(in the rows, 128 means zero)
One turn moves each row of this set onto another row. After a few examples, where does it send each row asked below?
z810: [135 116 103 127 129 146 138 123 114 165 157 132 140]
z15: [158  92 102 127 125 132 152 119 116 134 131 106 166]
z649: [143 120 110 126 141 142 155 131 131 146 123 153 159]
z920: [159 101 106 134 134 134 158 136 115 143 153 121 153]
z430: [121 119 114 142 117 143 150 108 111 108 133 115 165]
z333: [134 100  87 121 122 147 125 108 112 147 127 113 158]
z348: [136 115 125 116 131 141 140  99 109 160 132 126 137]
z239: [123 124 105 144 125 147 150 123 106 107 141 120 159]
z211: [129  97 129 154 127 140 134  99 139 144 121 133 145]
z689: [126  95 121 139 154 116 141 105 118 120 126 140 156]
z88: [129 116 105 130 125 130 156 126 118 126 120  95 144]
z975: [121 100 114 151 134 175 148 130 112 131 140 121 143]
z386: [141 119 117 108 153 144 144 120 112 129 115 128 163]
z644: [115 109 103 135 137 165 144 125 118 152 113 117 169]
z309: [133 105 102 148 159 137 118 128 119 131 145 124 133]
z542: [124 107 118 127 153 134 141 118 132 170 127 131 144]
z392: [136 108  94 132 126 165 139 117 102 146 115 138 145]
z275: [122  96 116 126 158 144 138 123 126 167 141 131 144]
z304: [127 121 105 138 128 128 139 113 130 133 117  94 149]
z403: [141 115 107 142 149 147 111 116 125 137 147 148 148]
z49: [159  98 131 127 133 136 162 112 112 142 130 119 151]
z968: [121 105 126 156 137 173 134 120 110 128 141 123 150]
z263: [134 125 121 146 136 167 123 108 114 131 132 139 163]
z435: [139 112 123 138 137 140 116  95 133 140 129 142 155]
z986: [132  91 121 138 122 131 163 117 133 140 122 129 130]
z412: [118 112  97 128 147 155 136 127 114 148 115 108 167]
z917: [133  96 108 139 137 113 140 110 131 124 148 142 138]
z448: [131  92 119 139 140 126 144 108 123 120 142 150 133]
z238: [128  97 130 146 126 145 151 105 136 144 117 130 133]
z893: [124  95 114 141 121 163 162 132 112 127 140 114 146]
z707: [130 132 106 150 131 129 128 115 130 134 124 104 155]
z561: [116 112 117 144 137 130 144 115 114 118 148 116 179]
z846: [160  95 108 137 133 154 163 131 104 133 124 129 154]
z930: [124  96 107 155 144 123 146 123 127 127 144 151 160]
z607: [137 131 104 141 134 145 113 109 125 133 138 123 169]
z190: [137  93 118 105 150 143 134 114 123 136 145 124 170]
z415: [120 126 121 152 141 137 156 120 108 119 129 136 166]
z837: [130  99  96 138 152 133 129 132 125 136 152 114 130]
z981: [134 103 104 125 127 154 147 130 134 144 146 136 182]
z202: [133  87 104 129 145 129 145 133 119 130 147 115 127]

z15 moves to z920
z392 moves to z348
Where do these go?
z975 moves to z238
z561 moves to z930
z386 moves to z190
z968 moves to z211
z275 moves to z644
z986 moves to z88
z403 moves to z263
z239 moves to z448

